In the rows, 128 means zero.
One turn moves each row of this set onto another row. After a few examples, where does it send each row asked below?
k769: [117 126 123 141 142 108 110 104 126 149 132 123 156 126 116 133 127 135
 101  75 129  96 125 115 177  91 123 139 129 166]
k58: [134 117 129 144 129 110 109 107 122 143 134 119 163 111 133 142 138 144
 113  87 137 105 136 111 173 101 130 133 147 171]
k714: [ 91 106 140 148 140 161 124 167 167 121 114 152 126 125 116 126 148 107
 148 130 112 113 133 156 102 111 100  97 127 129]
k540: [139 116 123 149 134 104 104 106 123 149 138 115 139 110 143 158 137 140
 122  90 135 110 122 131 174 109 122 134 145 171]
k584: [135 132 120 128 149 106 102  97 134 136 151 104 128 127 129 154 121 138
 114  76 131 102 115 127 161 107 117 148 141 153]
k951: [ 91 118 149 141 130 170 119 169 150 109 110 140 149 141  99  94 151 108
 136 130 123 120 135 135  97 103 119 101 142 134]
k352: [131 135 103 134 131 171 135 174 165 137  79 131 153 141 113 109 130  96
 111 115 128 130 149 109 119 126 120 138 133 116]
k19: [133 148 109 137 163 161 145 138 135 169  91 128  99 134 130 116 123 105
 145 129 121 153 112 133  93 113  88 110 116 131]
k950: [120 138 122 144 149 101 102  98 111 155 132  94 131 125 128 135 134 128
 123  88 135 105 102 144 169 105 130 131 137 172]
k516: [131 155 116 144 139 174 148 138 136 163  83 138 135 144 103  89 129 117
 110 126 120 155 136 108 104 106 110 125 106 123]
k278: [125 124 125 130 151 114 100 163 159 127 106 129 141 134 138 133 156  70
 174 103 131 119 160 151 119 106 118 117 143 129]
k279: [116 132 122 138 146 145 148 132 166 112 142 120 125 123 131 125 159  65
 169 114 161 118 154 144 113 128 108 123 155 119]
k171: [114 138 126 136 161 146 160 103 143 128 154 144 101 122 129 113 156  93
 162 123 151 147 135 133 102  94  84 108 126 131]
k387: [132 143  99 183 117 160 154 110 131 116  95 143  99 142 111 128 125 143
 118 111 123 153 124 165 129 108 109 129 104 124]
k644: [132 120 149 131 170 158 177 128 130 114  98 117  96 108 126 146 124 111
 155 131 138 146 130 134 115 129 126 110 116 123]
k975: [105 127 158 156 130 172 120 154 131 128 119 138 124 155  93  85 152 107
 126 130 123 144 127 157  92  98 119 116 132 131]
k914: [133 149 124 132 151 106 101  83 119 139 147  96 125 127 125 140 128 150
 116  91 130 112 103 128 156 106 125 137 133 159]
k319: [124 122 113 139 141 103  99 114 131 142 134 111 137 128 130 146 133 127
 107  81 130 102 110 138 184 104 127 145 134 166]
k115: [121 143 117 150 119 157 147 130 171 100 131 131 150 133 108 105 177  89
 127 126 151 131 162 135 135 127 135 139 128 108]
k693: [127 152 130 140 143 112 107  78 123 144 136  97 149 125 113 130 128 153
 111  88 128  99 124 112 157 107 133 137 130 153]
k261: [136 108 140 120 157 162 166 156 145  90  95 116 117 116 123 145 124 102
 139 122 147 140 139 124 127 134 141 126 135 119]
k126: [136 126 163 143 159 168 185 116 120 124  96 129 108 119 108 124 124 121
 128 125 136 158 146 123 115 117 131 120 102 117]
k569: [136 131 137 151 130 111 110  93 103 156 134 109 155 118 126 128 138 148
 113  92 139 116 128 115 166  98 134 131 146 174]
k77: [142 130 132 154 135 107 106  92 104 161 138 108 133 116 138 142 139 141
 121  93 138 122 116 134 165 106 127 132 142 173]
k547: [126 135 133 133 167 114 113 128 130 150 119 147 108 134 139 123 152  93
 174 114 123 150 137 151 103  74  91 100 112 141]
k185: [119 149 121 148 133 157 160 101 149 113 142 154 127 134 107  92 172 116
 122 136 141 160 143 122 123  94 111 123  98 121]
k72: [130 135 129 137 143 109 106  93 139 141 141 107 153 123 117 145 122 142
 109  72 128  88 136 114 163 109 125 147 138 148]
k147: [127 139 128 142 124 128 102 156 156 117  96 140 170 150 109 103 170  96
 130 115 125 136 171 133 136  97 146 131 118 121]
k989: [114 142 132 147 149 105 112  88 107 162 130 106 149 126 116 121 127 135
 116  82 134 100 118 122 164  92 123 126 132 172]
k337: [106 114 152 163 137 164 124 151 147 140 123 151 103 140 110 116 149 106
 136 131 112 137 124 178  97 107  99 112 115 126]
k396: [131 131  96 127 156 159 134 174 163 144  87 122 115 130 139 136 123  84
 147 118 129 128 125 132 106 131  99 122 143 126]
k550: [128 151 136 144 141 129 115 120 128 140 111 157 137 149 111  91 167 119
 131 124 116 167 149 131 120  67 119 115  86 133]
k257: [113 121  90 153 143 151 159 123 142 103 102 155 107 122 131 147 108 139
 148 101 129 126 123 132 116  92  78 101 129 141]
k91: [133 153 112 178 109 164 145 126 120 108  85 108 135 158  97 103 123 116
 127  97 149 135 143 152 117 121 136 139 153 125]
k709: [112 128 105 148 133 155 151 141 133  97  91 120 142 137 114 123 105 111
 157  83 155 109 144 120 105 106 105 110 178 140]
k801: [140 116 154 131 146 171 175 143 135 102  95 127 130 128 103 124 124 111
 114 117 144 150 154 112 126 122 146 137 120 111]

k72 -> k693
k278 -> k147
k975 -> k337
And these:
k801 -> k126
k91 -> k387
k58 -> k569
k319 -> k769
k352 -> k516
k279 -> k115

One turn moves each row of this set onto another row. After a few examples, where does it send each row asked below?
k203: [131  98 155 108 140 172 133 144 156 132 123 133 125]
k439: [140 135 152 113 121 122 130  84 152 122 155 135 108]
k409: [147 136 156 125 100  99 122  96 139 100 159 157 132]
k751: [128 107 155  90 137 161 136 137 165 125 126 132 128]
k391: [146  95 128 156  97 167 117 104 152 119 122 122 131]
k905: [149 114 134 144  83 108 109  97 132  98 144 152 156]
k107: [133 106 155  97 140 166 136 138 159 129 122 130 130]
k973: [149 116 113 149  71 125  96 117 139 110 126 144 159]
k167: [114 142 140 114 114 118 117 117 167 137 154 147  87]
k764: [118 103 157  92 136 157 136 143 167 123 131 137 123]
k995: [137 113 156 131 119 141 142 143 134 110 132 139 189]
k908: [115  96 156 102 135 162 134 148 166 125 129 140 120]
k835: [119 142 164 113 133 113 138 157 136 132 153 159 155]
k768: [129 111 139 139 108 150 129 167 143 121 122 140 184]
k418: [123  95 157 111 138 168 132 149 159 131 126 138 121]
k539: [115 125 136 135 109 143 121 186 149 138 126 150 165]
k778: [155 113 146 135 113 147 131  78 145 114 138 123 128]
k998: [121 101 115 157  91 164 105 135 166 133 122 133 110]
k664: [123 138 129 150  91 116  94 159 150 140 142 169 103]
k379: [134 141 118 149  90 110  86 144 134 147 139 165 119]
k156: [164 121 142 139  88 125 119  95 136  94 136 140 157]
k611: [105 123 122 135  97 140 104 142 175 142 139 146  89]
k877: [140 123 114 165  78 142  91 156 147 133 119 152 128]
k415: [141 130 105 151  74 125  84 141 140 133 123 150 140]
k520: [126 145 149 129 102  95 110 129 145 123 162 173 105]
k417: [133 128 169 118 131 122 145 137 132 116 149 150 175]
k456: [140 124 145 140  98  93 111 101 127 111 161 166 134]
k394: [133 140 137 143 101  94  99 124 127 135 157 173 115]
k292: [161 116 122 159  76 147 103 124 140 110 115 138 154]
k694: [110 141 148 121 124 123 125 181 147 143 142 159 151]

k539 -> k694
k156 -> k292
k973 -> k415
And these:
k107 -> k203
k167 -> k439

One turn moves each row of this set onto another row. After a few examples, where does it send each row asked below?
k11: [160 132 135 125 145 117 109 154 112  87 105  87 133 126  83 151  91 159
  94 154  65]
k61: [169 135 126 103 159  97 151 142  98 125  72  64 121 130 114  87 128 155
  98 123  74]
k325: [146 201  96  95 128 163 152 150 115 117  76 125 144 142 111 136  93 141
 106 134  84]
k393: [138 199  92  86 131 155 137 156 109 117  81 116 138 134 104 129  97 148
 100 148  84]
k349: [186 180 122 176 115 106 158 143 110 101  97 104 170 170 111 113  91 148
 123 118 102]
k357: [161 139 130 109 155 123 107 137 129  93  96  86 138 127  86 148  97 162
  80 145  73]
k16: [160 167 119 148 103 142 168 125 174  95 109 106 163 143 117 110 117 133
 125 130  87]
k926: [172 181 127 176 102 110 152 126 111  98  87 119 174 162 120 108 103 152
 138 118  97]
k747: [162 140 131  95 162 103 147 140  98 119  80  58 121 120 112  92 119 145
 104 135  64]
k160: [139 159 133 119  95 144 146 146 150  81 112 115 125 133  80 135 135 156
 130 163  87]
k683: [145 148 127 124 104 149 169 142 139  82 110 112 123 130  68 144 127 152
 139 154  71]
k350: [167 161 135 140 120  94 149 127  71 117  57 109 144 140 130  90 131 167
 143 117  85]
k524: [172 132 125 114 167 107 134 135  94 120  79  61 131 121 125  97 124 140
  97 126  69]
k66: [165 136 139 114 148 106 125 162 127  96 104  82 128 136  83 139  84 168
  83 147  70]
k241: [174 151 127 144 124 108 156 139  56 109  64 104 132 129 117 108 143 159
 151 126  83]
k708: [175 156 132 142 120  95 164 142  61 114  62 109 129 147 106 106 129 174
 144 119  88]
k942: [152 136 125 121 107 154 160 147 135  83 106 111 118 115  84 146 139 148
 136 156  69]
k576: [172 178 131 169 117 110 145 119 102 103  83 110 172 178 118 116 102 145
 121 106 101]
k122: [158 139 141 113 148 115 127 153 129  90 108  82 132 134  77 148  78 155
  93 151  61]
k781: [144 141 134 113 106 145 151 141 164  85 106 114 128 121  88 135 127 159
 124 153  68]
k327: [156 130 144 116 150 121 116 152 120 103 104  88 128 127  80 132  77 165
  88 136  67]
k153: [165 157 136 149 117 109 151 137  57 119  68 110 132 138 103  92 123 170
 149 113  90]
k927: [172 159 108 151 119 151 173 129 156  99 114  88 159 135 119 110 127 112
 121 129  88]
k94: [152 156 123 118 105 150 142 147 144  80 105 117 128 115  80 150 130 160
 128 164  82]
k614: [154 140 130 118 106 142 167 155 144  86 105 117 116 131  71 145 126 166
 127 151  74]
k250: [170 176 131 136 107 143 179 134 160 101 100 103 153 145 134 110 125 122
 132 126  99]
k143: [141 138 133 121 106 155 151 149 140  92 112 116 115 119  66 132 118 162
 130 148  73]
k748: [168 175 111 145 112 143 188 130 150 102 110  87 155 142 113  99 124 116
 134 131  90]
k651: [148 128 146 104 142 110 112 148 128  92  95  94 127 123  88 135  97 174
  93 149  60]
k822: [185 185 113 175 122 118 141 119 105 101  86 106 180 160 117 120 104 143
 120 113 107]
k151: [163 157 134 133 129  97 155 134  51 112  63 101 128 141  98 106 128 166
 148 126  77]
k719: [162 136 139 106 158  91 126 133  98 119  68  77 134 124 125  92 115 163
  99 125  68]
k971: [137 191  91  87 141 149 134 143  95 122  67 115 136 142  99 127  99 152
  94 134  80]
k675: [142 204  86 109 125 157 149 139 103 120  73 124 151 152 105 125 100 142
 107 127  90]
k150: [147 196  99  92 142 145 144 150  85 127  60 118 141 142 118 128  93 149
 103 126  83]
k509: [176 173 111 138 114 156 178 127 160 100  99 103 157 128 124 118 131 123
 130 129  98]
k750: [174 172 127 138 124 101 137 136  57 109  59 110 139 130 114 111 136 172
 142 130  96]
k910: [164 142 150  87 156 103 138 144 106 119  69  73 120 123 133 104 121 149
 101 129  74]
k264: [147 133 145 108 144 123 115 137 138  91  97  91 133 146  82 147  96 159
  80 140  67]
k216: [183 174 120 185 114 113 143 136  94  95  98 109 174 159 112 126  96 142
 129 123  96]
k804: [164 137 137 106 159 108 142 141  92 132  78  70 120 116 118  78 113 152
 107 120  74]
k268: [163 163 119 144 110 156 180 137 162 108 116  97 147 130 111  95 115 124
 129 124  92]
k62: [169 163 108 141 112 144 188 135 163 103 110  95 148 146 108 101 131 127
 120 127  93]
k56: [182 181 127 174 123 105 157 134  92 101  92 100 172 166 110 117  84 140
 129 116  93]
k177: [175 143 130  96 165 111 136 135  95 123  61  73 126 111 128 107 129 155
 103 129  76]
k857: [147 211  90 103 127 144 143 151  88 123  70 116 147 145 118 115  98 146
 110 134  94]
k534: [179 176 129 180 115 124 153 133 107 106 100 110 169 160 107 108  83 144
 129 108 100]
k728: [159 166 141 130 120  91 134 136  62 111  64 103 131 145 113  96 136 172
 138 132  94]

k327 -> k804
k748 -> k683
k94 -> k357
And these:
k971 -> k150
k349 -> k62
k576 -> k250
k350 -> k926
k11 -> k524

